Here are some points, each followed by its number:
[-0.9 -0.3 -0.3 -0.8  1.1  0.5 -0.4 -0.3  1.4  0.1  0.5 -0.9 -0.8 -0.9
 -0.9  2.1 -0.8 -0.8 -0.8 -0.9  2.   2.2  0.7  1.5 -0.9  0.6 -0.9 -0.4
  2.1 -0.8 -0.9 -0.8 -0.6  1.  -0.8 -0.9 -0.9 -0.9 -0.6 -0.2 -0.9  0.3
 -0.8  0.6 -0.8 -0.6  0.1 -0.9] 0
[-0.9  0.  -0.3  0.8  1.7  1.2  2.2 -0.8  3.6  1.   1.5 -0.9 -0.3 -0.9
 -0.9  3.8  1.2 -0.7 -0.8 -0.9  0.   4.6  2.2 -0.1 -0.9  0.4 -0.9  1.2
  0.5  1.7 -0.9  0.  -0.9  3.  -0.8 -0.9  0.  -0.9  1.2 -0.1 -0.9  1.5
 -0.9  0.4 -0.8  0.2 -0.9 -0.9] 1
[ 2.7  0.2  2.9  3.4 -0.9 -0.1 -0.8  3.5  3.2 -0.8 -0.2 -0.9  0.9  2.3
 -0.9  0.3  1.7 -0.8  0.9  0.7 -0.9 -0.8  1.8 -0.9  0.7 -0.8 -0.9  0.7
 -0.7 -0.8 -0.9  4.8 -0.9 -0.8  1.9 -0.9 -0.9 -0.9 -0.2 -0.9  0.  -0.8
  0.3 -0.3  2.1 -0.1  0.4  3.4] 2
[-0.9 -0.8 -0.8 -0.4  1.5  0.3  0.3 -0.8  0.  -0.4  0.2  1.1 -0.8  0.6
  1.5  0.4  0.  -0.3 -0.7 -0.4  0.  -0.8 -0.7 -0.3 -0.2 -0.8  0.5 -0.8
  0.2  0.7  0.3  0.  -0.3 -0.8 -0.2 -0.2  1.3 -0.1 -0.8 -0.9  0.8 -0.8
  0.5 -0.7 -0.8 -0.7 -0.5 -0.3] 3
[-0.4  0.  -0.8 -0.8  0.5 -0.5  0.4 -0.2  0.  -0.8 -0.6  0.2 -0.8 -0.2
 -0.8 -0.6 -0.8 -0.6 -0.8 -0.9  1.   0.5  0.5  0.4 -0.9  0.1  0.9 -0.8
  1.9 -0.7  0.6 -0.1  0.6  1.3 -0.8 -0.1  0.7  0.3 -0.8  0.7 -0.6 -0.8
  1.  -0.2 -0.8 -0.8  1.  -0.9] 4
[-0.9 -0.1 -0.8 -0.8  1.3  0.1  0.5 -0.5  0.9 -0.8 -0.2 -0.5 -0.8 -0.9
 -0.9  0.9 -0.8 -0.2 -0.8 -0.9  1.8  2.2  0.2  1.5 -0.9  0.9 -0.4 -0.7
  2.2 -0.8 -0.9 -0.3 -0.1  1.7 -0.8 -0.7  0.  -0.9 -0.8  0.6 -0.9 -0.2
  0.1  0.4 -0.8 -0.8  0.7 -0.9] 5
[ 1.2 -0.5 -0.8 -0.8  0.1 -0.5  0.2  0.2 -0.8 -0.8 -0.3  0.8 -0.8  0.4
  0.4 -0.8  0.5 -0.4 -0.8 -0.7  0.  -0.2 -0.2 -0.5  0.6 -0.8  2.9 -0.8
  0.6  0.5  0.3 -0.8  0.1  0.1  0.7 -0.1 -0.8  1.1 -0.7  0.2  0.8  0.1
  1.1 -0.2  1.7 -0.8  1.2 -0.9] 6
[-0.9 -0.8 -0.4 -0.8  0.9  0.2 -0.8 -0.8  0.4  1.7  2.2  0.2 -0.8 -0.9
 -0.3  2.9 -0.8 -0.8 -0.8 -0.9  1.   1.2  1.8  1.7 -0.9  0.1 -0.9 -0.8
  0.4  0.4 -0.9 -0.8 -0.6 -0.7 -0.8 -0.9 -0.9 -0.9  0.  -0.9  0.7 -0.1
 -0.9  0.4 -0.8  0.2 -0.9 -0.9] 7
[ 0.4 -0.8 -0.1  2.1 -0.9  0.6 -0.8  1.3  0.8 -0.8  2.1 -0.1  0.9  1.2
  1.7  0.   1.  -0.4  0.7 -0.9 -0.9 -0.8 -0.8 -0.9  2.9 -0.8  0.7 -0.8
 -0.9  1.  -0.9  2.6 -0.3 -0.8  1.6 -0.9  0.3 -0.9  0.3 -0.9  1.4 -0.8
  0.5  0.2  1.1 -0.8 -0.6  0.7] 8
[ 2.1  4.4 -0.8  0.9 -0.9 -0.9 -0.6  2.9 -0.8 -0.8 -0.9 -0.9 -0.8  2.8
 -0.9 -0.8  3.  -0.8  0.5  2.5  0.5 -0.8 -0.8 -0.9 -0.9 -0.2  1.1 -0.8
 -0.9 -0.8  0.2 -0.4  4.2 -0.8  2.7 -0.7 -0.9 -0.2 -0.3  3.6 -0.1  3.4
  3.   3.1  1.5 -0.8  2.6  0. ] 9
[-0.9 -0.8  1.5  2.  -0.9  0.6  0.2 -0.8  0.3  2.1 -0.9 -0.9  1.9 -0.9
 -0.9  0.9 -0.8  2.9  0.3  0.  -0.9 -0.8 -0.8  1.5  2.3 -0.8 -0.9  0.4
 -0.9  0.4  1.  -0.8 -0.9 -0.1 -0.8  1.5  1.2 -0.9  0.8 -0.8 -0.9 -0.8
 -0.9 -0.8 -0.6  3.3 -0.9  0.4] 10
[-0.4 -0.8  0.6  0.7 -0.6  0.6  0.3 -0.8 -0.3  1.3 -0.1 -0.6  1.7 -0.9
  0.8 -0.3 -0.6  1.8  1.3  0.1 -0.9 -0.7 -0.8  0.8  1.4 -0.1 -0.9  0.
 -0.9  0.7  0.8 -0.4 -0.9 -0.5 -0.8  1.1  0.5 -0.8  1.4 -0.9 -0.9 -0.8
 -0.9 -0.8 -0.8  1.7 -0.9  0.2] 11
[-0.9 -0.8 -0.8 -0.8 -0.5  0.2 -0.8 -0.7 -0.8  0.9  0.7  0.5 -0.8 -0.9
  0.9  0.5 -0.8 -0.8 -0.8 -0.9  2.   0.5  2.8  0.4 -0.9 -0.8 -0.9 -0.5
 -0.4 -0.8 -0.9 -0.8 -0.9 -0.8 -0.8 -0.9 -0.9  1.7  0.   0.3  1.4  0.2
 -0.9  1.5 -0.8 -0.6  0.  -0.9] 12
[ 1.7  0.8  0.  -0.1 -0.9 -0.6 -0.5  1.2  0.  -0.8  0.3 -0.9 -0.8  2.8
  0.9 -0.7  2.3 -0.8 -0.1  1.1 -0.9 -0.8  0.  -0.9 -0.5 -0.8  0.8 -0.8
 -0.7 -0.8 -0.6  1.5  0.9 -0.8  2.1 -0.9  1.2 -0.9 -0.5 -0.9  0.5  1.9
  2.   0.6  0.6 -0.8  0.9  1.9] 13
[ 0.5 -0.7 -0.8 -0.3  0.8 -0.9  0.7 -0.5 -0.7 -0.8 -0.9  0.7 -0.8  0.6
  0.2 -0.8  0.1 -0.5 -0.8  1.  -0.8 -0.6 -0.8 -0.9 -0.3 -0.8  0.4 -0.8
 -0.1  1.1  1.1 -0.8  1.7  0.3  2.   0.9  1.1  0.6 -0.8  0.6  0.2  0.8
  0.7 -0.6 -0.2 -0.8 -0.3 -0.2] 14
[ 1.2  3.6  3.3  0.6 -0.9  0.3 -0.8  1.2 -0.8 -0.6  0.8 -0.9  1.8 -0.9
 -0.9 -0.8 -0.8  0.2  4.2 -0.9 -0.9  1.  -0.8 -0.9 -0.9  1.5 -0.9  1.6
 -0.9 -0.8 -0.9 -0.6 -0.2 -0.8  0.3 -0.9 -0.9 -0.9  3.1 -0.9 -0.6  2.
 -0.4 -0.8 -0.7  0.2 -0.9  1.6] 15
[-0.9 -0.8 -0.8 -0.8 -0.6 -0.1 -0.8 -0.6 -0.8  0.   0.6  0.6 -0.8 -0.5
  0.5  0.3 -0.8 -0.8 -0.8 -0.9  1.4  0.4  2.4  1.  -0.9 -0.3 -0.6 -0.8
  0.  -0.5 -0.9 -0.8 -0.4 -0.8 -0.8 -0.9 -0.9  1.4 -0.8  0.   1.3  0.
 -0.9  1.  -0.8 -0.7  0.5 -0.9] 16
[-0.9  1.8  1.  -0.8 -0.9 -0.9 -0.8 -0.7 -0.8  1.5 -0.9  1.   1.  -0.9
 -0.9 -0.8 -0.8  1.6 -0.7  1.1 -0.9 -0.1 -0.8 -0.9  1.   3.3 -0.9  3.3
 -0.9 -0.8 -0.2 -0.8  0.   2.  -0.4  0.8 -0.9  0.9  0.9  0.7 -0.9 -0.8
 -0.9 -0.8 -0.8  0.9 -0.9  0.2] 17
[-0.8 -0.8 -0.8 -0.8  0.2 -0.2 -0.4  0.1 -0.7 -0.3 -0.9  1.9 -0.8 -0.6
 -0.5 -0.8 -0.8 -0.6 -0.8 -0.9  1.   0.   0.  -0.9  0.7  0.1  1.4 -0.2
  0.9 -0.5 -0.4 -0.8  0.   0.1 -0.6 -0.5 -0.2  1.  -0.8 -0.1  0.2 -0.8
  0.  -0.2 -0.6 -0.8  0.5 -0.9] 18
[ 0.2 -0.8  0.6  0.4 -0.1  1.2 -0.1 -0.8 -0.7  1.1  0.5 -0.2  1.7 -0.9
  1.  -0.3 -0.8  1.4  1.2  0.3 -0.9 -0.8 -0.5  0.4  1.7 -0.7 -0.9 -0.2
 -0.9 -0.4  0.6  0.2 -0.9 -0.8 -0.8  0.5 -0.1 -0.4  1.1 -0.9  0.2 -0.8
 -0.9 -0.8  0.   1.6 -0.9  0.8] 19
[-0.7 -0.6  1.2 -0.3 -0.7  1.  -0.2 -0.8 -0.8  1.   0.  -0.7  2.  -0.9
 -0.9 -0.8 -0.8  1.9  1.3  0.2 -0.9 -0.1 -0.8 -0.8  0.7  0.4 -0.9  1.5
 -0.9 -0.2  0.6 -0.8 -0.9 -0.6 -0.6  1.  -0.9 -0.2  1.5 -0.9 -0.8 -0.3
 -0.9 -0.8  0.4  1.5 -0.9  1.2] 20
[-0.9 -0.3 -0.6 -0.3  1.4  0.6  0.2 -0.8  1.5  0.3  1.3 -0.9 -0.8 -0.9
 -0.9  2.6 -0.8 -0.7 -0.8 -0.9  1.3  2.8  0.6  1.  -0.9  0.2 -0.9 -0.2
  1.5  0.3 -0.9 -0.8 -0.9  1.2 -0.8 -0.9 -0.9 -0.9  0.1  0.1 -0.9  1.
 -0.9  0.7 -0.8 -0.5 -0.4 -0.9] 21
[-0.9 -0.8 -0.8 -0.8  0.   0.1 -0.5 -0.2 -0.4 -0.4 -0.6  1.9 -0.8 -0.5
 -0.2 -0.8 -0.8 -0.5 -0.8 -0.9  1.  -0.4 -0.4 -0.9  0.  -0.3  1.3 -0.7
  1.3  0.2 -0.3 -0.8 -0.1  0.4 -0.8 -0.5  0.2  0.9 -0.8 -0.1  0.2 -0.8
  0.2 -0.1 -0.7 -0.6  1.5 -0.9] 22
[ 0.   0.  -0.8 -0.8  0.  -0.9  0.3  0.1 -0.4 -0.7 -0.9  0.8 -0.8 -0.3
 -0.3 -0.8  0.  -0.3 -0.8 -0.2 -0.5 -0.2 -0.8 -0.9  0.1 -0.2  0.9  0.3
  0.1  0.3  0.7 -0.8  0.6  0.9  1.5  1.3  0.4  1.  -0.8  0.8 -0.2 -0.8
  0.4 -0.6 -0.6 -0.8  0.2 -0.9] 23
[-0.9 -0.8 -0.8 -0.8  1.   0.7 -0.1 -0.3  0.  -0.5  0.1  0.9 -0.6  0.4
  0.4  0.4 -0.1 -0.6 -0.8 -0.9  0.3 -0.8 -0.8  0.3  0.4  0.   0.3 -0.8
  0.9  0.3 -0.3  0.2 -0.2 -0.5 -0.8 -0.5  1.3 -0.3 -0.8 -0.9  0.3 -0.8
  0.3 -0.5 -0.6 -0.5 -0.3 -0.5] 24
[-0.9 -0.8 -0.8 -0.1  1.3  0.5 -0.2 -0.8  0.  -0.4  0.1  1.1 -0.8  0.1
  0.5  0.7 -0.8 -0.6 -0.8 -0.9  0.6 -0.3 -0.5 -0.3 -0.6 -0.4  0.4 -0.8
  0.7 -0.1 -0.5 -0.5 -0.6 -0.8 -0.8 -0.7  0.8 -0.2 -0.8 -0.9  0.7 -0.8
  0.8 -0.6 -0.8 -0.8 -0.4 -0.6] 25
[-0.9 -0.8 -0.8 -0.3  1.5 -0.1  0.1 -0.8  0.1 -0.7 -0.5  1.5 -0.8 -0.2
  0.5  0.  -0.3 -0.8 -0.8 -0.4  0.5 -0.6 -0.8 -0.7 -0.9 -0.7  0.2 -0.8
  0.5  0.4  0.5 -0.8  0.1 -0.3 -0.4  0.4  0.9  0.5 -0.8 -0.1  0.5 -0.8
  0.9 -0.3 -0.8 -0.8 -0.2 -0.9] 26
Which three points above are nearest to each new point by angle? Their numbers follow each, nearest first.
[-0.2  0.5 -0.8  0.3  2.6 -0.9  2.2 -0.8 -0.3 -0.8 -0.9 -0.9 -0.8  0.8
 -0.9 -0.5  1.9 -0.8  0.6  2.2  1.   1.  -0.2  0.1 -0.9  1.  -0.5  1.1
 -0.5 -0.8  1.8  0.3  2.8  1.1 -0.8  0.9  1.6  0.1 -0.8  2.1 -0.9  2.7
  0.3  1.3 -0.8 -0.8  0.7 -0.9] 9 14 4
[ 0.8  0.3  1.8  0.6 -0.8  1.5 -0.8 -0.2 -0.8  0.1  2.3 -0.9  1.6 -0.9
  0.1 -0.8 -0.8  0.7  3.  -0.9 -0.9 -0.4 -0.8 -0.9  0.   0.  -0.7 -0.1
 -0.9 -0.8 -0.9  0.3 -0.9 -0.8 -0.4  0.1 -0.9 -0.7  2.6 -0.9  0.3  0.
  0.1 -0.8  0.   0.4 -0.9  1.2] 15 20 19
[-0.1 -0.8 -0.1  0.   0.2  1.4 -0.3 -0.8 -0.8  0.4  2.   0.1  1.1 -0.9
  2.5 -0.8 -0.7  0.9  1.1 -0.1 -0.9 -0.8 -0.7 -0.4  1.1 -0.5 -0.1 -0.5
 -0.9  0.   0.2  0.6 -0.9 -0.8 -0.6  0.4  0.6  0.3  0.8 -0.9  1.4 -0.8
 -0.4 -0.8  0.5  0.5 -0.9  0.8] 19 11 8
[-0.9 -0.8 -0.7  0.   1.4  0.6 -0.1 -0.8  0.7  1.   1.9  0.1 -0.4 -0.2
  0.5  1.9 -0.4 -0.3 -0.5 -0.9  0.   0.5  0.4  0.3 -0.9 -0.8 -0.9 -0.8
  0.6  1.5 -0.9 -0.4 -0.7 -0.5 -0.7 -0.9 -0.1 -0.9 -0.7 -0.9  0.4 -0.3
 -0.4 -0.4 -0.8  0.1 -0.9 -0.2] 7 21 25
[-0.9 -0.8  0.   1.  -0.4  1.1  1.3 -0.8  1.6  1.9  0.7 -0.9 -0.1 -0.5
 -0.7  2.5  1.1  1.5 -0.8 -0.9 -0.9  1.2 -0.8 -0.9 -0.9 -0.8 -0.8 -0.1
  0.2  2.9 -0.9 -0.8 -0.9  1.2  0.  -0.9  0.1 -0.9  1.6  0.  -0.9 -0.2
 -0.9 -0.7 -0.8  1.4 -0.9 -0.9] 1 21 10
[ 0.6  1.5 -0.8 -0.8  0.2 -0.9  0.7  0.3 -0.4 -0.8 -0.9 -0.8 -0.8  0.2
 -0.9 -0.8 -0.8 -0.8 -0.8 -0.5  1.9  1.7  2.3  1.  -0.9  1.3  0.8 -0.3
  1.7 -0.8  0.9  1.1  1.2  2.1 -0.8 -0.4  0.6 -0.1 -0.8  1.7 -0.9 -0.5
  1.2  0.  -0.6 -0.8  1.6 -0.9] 4 5 0
[ 0.2  1.8 -0.8 -0.8  0.9 -0.9  1.  -0.3 -0.6 -0.8 -0.9 -0.9 -0.8  1.3
 -0.9 -0.8  1.6 -0.8 -0.7  0.8  0.2  0.4 -0.8 -0.9 -0.9 -0.4  0.7 -0.6
  0.4  0.1  0.6 -0.8  2.3  0.6  0.6  0.6  0.5  0.3  0.4  2.6 -0.7  2.8
  1.8  1.6 -0.8 -0.8  1.5 -0.9] 9 14 23
[ 0.7  1.9 -0.8 -0.3  0.5 -0.9  2.8 -0.6  1.3 -0.8 -0.8 -0.9 -0.8  1.
 -0.9  0.1  2.6 -0.8 -0.8  2.1  1.4  2.1  1.6  1.9 -0.9  0.  -0.4  1.
  0.6 -0.8  1.5  0.7  1.2  1.8 -0.8 -0.7  0.5 -0.9 -0.8  2.  -0.9  3.
 -0.4  2.6  0.1 -0.8  1.4 -0.9] 9 5 1
[-0.9 -0.8 -0.2 -0.8 -0.4 -0.9  0.1 -0.8 -0.8  0.3 -0.9  0.9  0.4 -0.9
  0.5 -0.8 -0.8  0.7 -0.8  0.7 -0.9 -0.5 -0.8 -0.9  1.6  0.8 -0.2  1.
 -0.9  0.3  0.9 -0.8 -0.5  0.2  0.8  1.3  0.2  0.9 -0.6  0.1 -0.5 -0.5
 -0.9 -0.8 -0.3 -0.2 -0.9  0.7] 17 23 20
[ 0.7  0.6  0.8  2.7 -0.9 -0.8 -0.8  3.2  2.6 -0.8 -0.3 -0.7 -0.1  1.9
 -0.9  0.6  1.7 -0.8 -0.1  0.  -0.3 -0.8 -0.8 -0.9 -0.3 -0.8 -0.1 -0.8
  0.  -0.8 -0.9  2.1 -0.7 -0.8  1.4 -0.9 -0.9 -0.9 -0.8 -0.9  0.5 -0.8
  1.7  1.   1.6 -0.8  1.6  1.7] 2 13 8
[ 2.2  0.2  0.9  0.  -0.9 -0.5 -0.2  0.6 -0.3 -0.8  0.6 -0.9 -0.2  2.
  1.6 -0.7  1.  -0.8  0.6  0.4 -0.9 -0.8  0.1 -0.9  0.7 -0.8 -0.1 -0.8
 -0.8  0.9 -0.6  1.5  0.6 -0.8  2.8 -0.9  0.9 -0.9  0.4 -0.9  1.2  2.3
  2.1 -0.8 -0.5 -0.8 -0.3  1.9] 13 8 2
[ 2.7  1.   1.3  2.7 -0.9 -0.8 -0.8  3.5  3.2 -0.8 -0.9 -0.9  0.2  2.7
 -0.9 -0.1  2.9 -0.8  0.5  1.7 -0.6 -0.8  1.3 -0.9  0.7 -0.8 -0.9  0.3
 -0.6 -0.8 -0.9  4.3 -0.7 -0.8  0.9 -0.9 -0.4 -0.9 -0.8 -0.9 -0.9 -0.8
 -0.3  1.1  2.9 -0.8  0.9  2.3] 2 13 8
[ 0.6  1.7 -0.8 -0.3 -0.9 -0.9 -0.8  2.3 -0.8 -0.8 -0.9 -0.2 -0.8  1.7
 -0.9 -0.4 -0.8 -0.8 -0.1 -0.9  3.1 -0.8  0.9  1.5 -0.7  0.9  0.1 -0.8
  0.1 -0.8 -0.9 -0.2  1.9 -0.8 -0.8 -0.9 -0.9  0.8 -0.8  1.8  1.5  0.2
  0.   3.1  2.8 -0.8  1.9 -0.9] 9 16 12
[ 1.  -0.8  1.6  1.2  0.6 -0.2 -0.8  0.8  1.7 -0.4 -0.4 -0.1 -0.5  1.
 -0.3  0.8 -0.3 -0.8  0.6  0.7 -0.9 -0.8  0.2 -0.9 -0.9 -0.8 -0.9 -0.5
  0.1 -0.8 -0.9  1.3 -0.5 -0.8  0.9 -0.9 -0.9 -0.9 -0.7 -0.9  0.7 -0.8
  1.3 -0.7 -0.7 -0.3 -0.2  1.8] 2 13 8
[-0.9 -0.8 -0.5 -0.4  1.4  0.9 -0.8 -0.8  0.8  1.2  1.5  0.7 -0.6 -0.9
  0.   2.1 -0.8 -0.3 -0.7 -0.9  0.   0.6  1.   0.6 -0.9 -0.8 -0.9 -0.8
  0.7  0.7 -0.9 -0.6 -0.9 -0.8 -0.8 -0.9 -0.9 -0.9 -0.5 -0.9  0.6 -0.8
 -0.8 -0.4 -0.8  0.3 -0.9 -0.5] 7 21 0
[-0.9 -0.8 -0.8 -0.7  0.  -0.7  0.2 -0.8 -0.8  0.2 -0.9  1.1  0.5 -0.7
  1.2 -0.5 -0.7  0.5 -0.3  1.3 -0.9 -0.8 -0.8  0.   1.4  0.3 -0.5 -0.1
 -0.9  0.6  1.4 -0.5 -0.5 -0.1  0.   1.3  0.9  0.5 -0.6 -0.1 -0.3 -0.3
 -0.9 -0.8 -0.2  0.  -0.9  0.3] 11 19 14
[ 1.4 -0.8  2.2  2.  -0.2 -0.4 -0.8  1.5  2.3 -0.4 -0.6 -0.6  0.2  0.9
 -0.9  1.1 -0.1 -0.8  0.5  0.5 -0.9 -0.8  1.3 -0.9 -0.8 -0.8 -0.9  0.
 -0.2 -0.8 -0.9  2.4 -0.9 -0.8  0.9 -0.9 -0.9 -0.9 -0.3 -0.9  0.5 -0.8
  0.7 -0.8  0.   0.4  0.3  2.4] 2 13 8
[-0.9 -0.8  0.6  0.2  1.4  0.1 -0.8 -0.6  1.6  1.8  1.6  0.4 -0.6 -0.6
 -0.4  2.7 -0.8 -0.7 -0.8 -0.9 -0.8  0.5  1.5  0.  -0.9 -0.8 -0.9 -0.8
  0.2  0.8 -0.9 -0.3 -0.9 -0.4 -0.6 -0.9 -0.9 -0.9  0.1 -0.9  0.4 -0.8
 -0.6 -0.4 -0.8  0.9 -0.9  0.1] 7 21 1
[-0.9 -0.8 -0.8 -0.6  0.3 -0.8  0.2 -0.8 -0.8  0.  -0.9  0.8  0.4 -0.6
  1.4 -0.5 -0.5  0.  -0.4  1.2 -0.9 -0.8 -0.8  0.   1.3 -0.2  0.3 -0.4
 -0.6  0.8  1.3 -0.7 -0.4 -0.4  0.2  1.1  0.9  0.6 -0.5 -0.2 -0.1  0.
 -0.9 -0.8 -0.2 -0.3 -0.9  0.4] 14 3 23
[-0.9 -0.8 -0.5 -0.8  0.9  0.  -0.8 -0.4  0.1  1.3  1.8  1.4 -0.8 -0.9
 -0.8  2.4 -0.8 -0.4 -0.6 -0.9  1.9  1.3  2.   2.3 -0.9  0.3 -0.9 -0.8
  0.8 -0.3 -0.9 -0.8 -0.1 -0.7 -0.8 -0.9 -0.9 -0.9 -0.8 -0.9  0.7 -0.2
 -0.9  0.7 -0.8 -0.1 -0.7 -0.9] 7 0 21
[ 0.5 -0.8  0.1  0.1  0.7 -0.9 -0.2 -0.2  0.1 -0.8  0.2 -0.3 -0.8  0.3
  0.7 -0.2  0.2 -0.8 -0.2  0.9 -0.9 -0.8 -0.7 -0.9 -0.6 -0.8  1.  -0.8
 -0.1  0.  -0.6  0.6  0.5 -0.8  0.9 -0.1 -0.1 -0.3 -0.6 -0.3  0.8  0.3
  2.1 -0.3  0.4 -0.8 -0.2  0.6] 13 14 6
[ 1.  -0.3  1.4  1.7  0.2 -0.9 -0.8  1.   1.9 -0.6 -0.6 -0.4 -0.8  0.8
 -0.9  1.2 -0.1 -0.8  0.7  0.6 -0.4 -0.7  1.2 -0.6 -0.9 -0.8 -0.9  0.2
  0.1 -0.8 -0.9  0.8  0.3 -0.8 -0.2 -0.9 -0.9 -0.9 -0.8 -0.9 -0.3 -0.5
  1.   0.3 -0.8 -0.5  0.2  1.2] 2 13 8
[ 1.9  0.4 -0.8 -0.8 -0.7 -0.9  1.1  0.8 -0.8 -0.8 -0.9  0.6 -0.8  0.
 -0.2 -0.8  1.6 -0.4 -0.8 -0.7  0.1  1.   0.5 -0.9  0.5 -0.8  3.3  1.3
  1.   1.   0.5 -0.8  0.8  1.1  1.7  0.3 -0.9  1.5 -0.1  1.8 -0.3  0.7
  0.3  0.1  1.1 -0.8  1.8 -0.9] 6 23 9
[ 0.1  3.7  1.6 -0.8 -0.9 -0.9 -0.8  2.  -0.8 -0.8 -0.9 -0.9 -0.8  0.4
 -0.9 -0.8 -0.8 -0.8 -0.8 -0.1 -0.8  0.4 -0.1 -0.9  1.   1.3  0.6 -0.6
 -0.8 -0.8 -0.9 -0.8  2.1  0.7  3.5  0.3 -0.9  0.4  1.4  2.1  1.2  1.4
  2.8 -0.4 -0.8 -0.8  1.4  0.2] 9 13 23
[ 1.4  2.   2.5  1.1 -0.9  1.3 -0.8  1.1 -0.8 -0.5  1.9 -0.9  1.6 -0.9
 -0.9 -0.8 -0.8 -0.3  4.2 -0.9 -0.9 -0.4 -0.8 -0.9  0.   0.6 -0.9 -0.1
 -0.9 -0.8 -0.9  1.  -0.9 -0.8 -0.6 -0.9 -0.9 -0.9  2.6 -0.9  0.3  0.3
  0.1 -0.8 -0.8  1.  -0.9  1.4] 15 20 19
[-0.1 -0.2 -0.8 -0.8 -0.9 -0.9 -0.8 -0.1 -0.8 -0.8  0.3  0.3 -0.8 -0.1
  0.1 -0.2 -0.8 -0.8 -0.8 -0.9  1.5  0.   2.3  1.1 -0.9 -0.1  0.6 -0.8
 -0.1 -0.8 -0.9 -0.8  0.5 -0.6 -0.8 -0.9 -0.9  1.4 -0.8  0.9  1.6  1.
 -0.9  1.5  0.2 -0.8  0.3 -0.9] 16 12 18
[-0.9 -0.8 -0.8 -0.8  0.7  1.   0.  -0.1  0.3 -0.8  0.2  0.1 -0.5  1.3
  0.4  0.2  0.8 -0.3 -0.8 -0.6 -0.2 -0.8 -0.8  0.4  0.3 -0.8  0.3 -0.8
  1.4  0.6 -0.1  0.4 -0.1 -0.2 -0.6 -0.7  0.8 -0.2 -0.8 -0.9 -0.1 -0.8
 -0.3  0.   0.2 -0.6  0.4 -0.4] 24 3 25
[-0.3  4.4  4.  -0.2 -0.9 -0.4 -0.6  0.8 -0.8  0.1 -0.6 -0.9  2.5 -0.9
 -0.9 -0.8 -0.8  1.   3.2 -0.9 -0.9  2.  -0.8 -0.9 -0.9  2.  -0.9  3.6
 -0.9 -0.3 -0.9 -0.8 -0.7  1.1  0.4  0.4 -0.9 -0.9  4.  -0.2 -0.9  2.1
 -0.9 -0.8 -0.8  0.7 -0.9  1.5] 15 17 20
[ 1.2 -0.8  1.4  1.5 -0.8  0.8 -0.8 -0.1 -0.8 -0.8  2.6  0.   0.8 -0.7
  2.  -0.8 -0.4 -0.5  2.  -0.9 -0.9 -0.8 -0.5 -0.7 -0.2 -0.8  0.3 -0.8
 -0.9 -0.2 -0.9  2.4 -0.9 -0.8 -0.2 -0.5 -0.5 -0.3  1.3 -0.9  2.  -0.8
  0.8 -0.8  0.8  0.6 -0.9  1. ] 8 19 2
[ 0.8  2.   2.3  0.4 -0.9 -0.4 -0.4  0.6 -0.8 -0.6  0.8 -0.9  1.5 -0.9
 -0.9 -0.8 -0.8  1.   2.9 -0.6 -0.9  0.9 -0.8 -0.9 -0.7  1.  -0.9  1.3
 -0.9 -0.6 -0.6 -0.7 -0.2 -0.6  1.   0.3 -0.9 -0.2  2.5 -0.5 -0.1  1.8
 -0.4 -0.8  0.5 -0.6 -0.9  1.6] 15 20 17
[-0.3  0.8 -0.8 -0.8  0.5 -0.7  0.  -0.3  0.6 -0.8 -0.9 -0.9 -0.8  0.5
 -0.8  0.1  1.  -0.8 -0.8 -0.1  0.6 -0.3 -0.8 -0.3 -0.9 -0.3  0.7 -0.8
  1.1 -0.8 -0.4 -0.4 -0.2  0.3 -0.8 -0.2  1.  -0.3 -0.8  0.6 -0.7  0.4
  0.9  1.1  0.6 -0.8  0.9 -0.9] 4 5 9
[ 0.3 -0.8  1.   1.6  1.   0.9 -0.8 -0.1  3.3  0.9  1.4 -0.9  0.1 -0.3
 -0.9  2.6  1.2 -0.8 -0.7 -0.9 -0.9  0.1  0.2 -0.9 -0.9 -0.8 -0.9 -0.6
  0.4  1.3 -0.9 -0.1 -0.9 -0.5  1.3 -0.9 -0.9 -0.9  0.9 -0.9  0.  -0.2
  0.9 -0.8 -0.8  0.4 -0.3  1.7] 1 2 7
[-0.9  0.1 -0.6  0.7 -0.9  1.1 -0.8  1.3  2.8 -0.8  1.6 -0.9 -0.4  0.6
 -0.9  1.6  1.5 -0.8 -0.8 -0.9 -0.5 -0.8 -0.8 -0.9 -0.9 -0.8 -0.6 -0.8
  1.  -0.6 -0.9  0.8 -0.9 -0.3 -0.8 -0.9 -0.9 -0.9 -0.8 -0.9 -0.9 -0.8
 -0.9  1.4  3.1 -0.3  0.6 -0.5] 2 8 0
[ 2.3  1.5 -0.8  1.7 -0.5 -0.9  1.   0.5 -0.1 -0.8 -0.9 -0.9 -0.8  1.4
 -0.9 -0.8  2.2 -0.8  0.5  2.9  0.3 -0.4  0.8  0.3 -0.9 -0.4  0.7 -0.4
 -0.5 -0.8  1.5  0.9  2.6 -0.7 -0.5 -0.2  1.2 -0.9 -0.8  1.6 -0.9  1.9
  1.5  1.7  0.4 -0.8  1.  -0.1] 9 13 14
[ 0.6  0.9  0.3 -0.8 -0.9 -0.9 -0.1  0.7 -0.8 -0.7 -0.9  1.1 -0.8 -0.2
 -0.9 -0.8 -0.6 -0.1 -0.8 -0.2 -0.3  0.4  0.3 -0.9  0.6  0.4  0.9  1.3
 -0.4  0.1  0.3 -0.8  0.5  1.6  2.5  1.4 -0.5  1.1 -0.8  1.3 -0.2 -0.8
  0.1 -0.8  0.2 -0.8  0.1 -0.2] 23 14 17
[ 1.6  2.  -0.4  1.6 -0.9 -0.9 -0.8  3.  -0.8 -0.8 -0.2 -0.9 -0.8  2.4
 -0.9 -0.6  0.2 -0.8  0.1  0.6  1.5 -0.8  0.5  0.1 -0.1 -0.8  1.1 -0.8
 -0.7 -0.8 -0.8  1.9  1.4 -0.8 -0.3 -0.9 -0.9 -0.8 -0.8  0.6  0.9 -0.8
  1.1  2.5  3.4 -0.8  1.3 -0.6] 9 13 2
[-0.2 -0.8  0.   0.3  0.2  1.6 -0.6 -0.8 -0.8  0.1  2.1  0.5  1.1 -0.9
  1.9 -0.8 -0.8  0.6  1.4 -0.8 -0.9 -0.8 -0.8 -0.9  0.2 -0.1  0.2 -0.8
 -0.9 -0.1 -0.2  0.3 -0.9 -0.8 -0.4  0.4 -0.3  0.1  1.3 -0.9  1.4 -0.6
  0.3 -0.8  0.6  0.  -0.9  0.9] 19 11 8
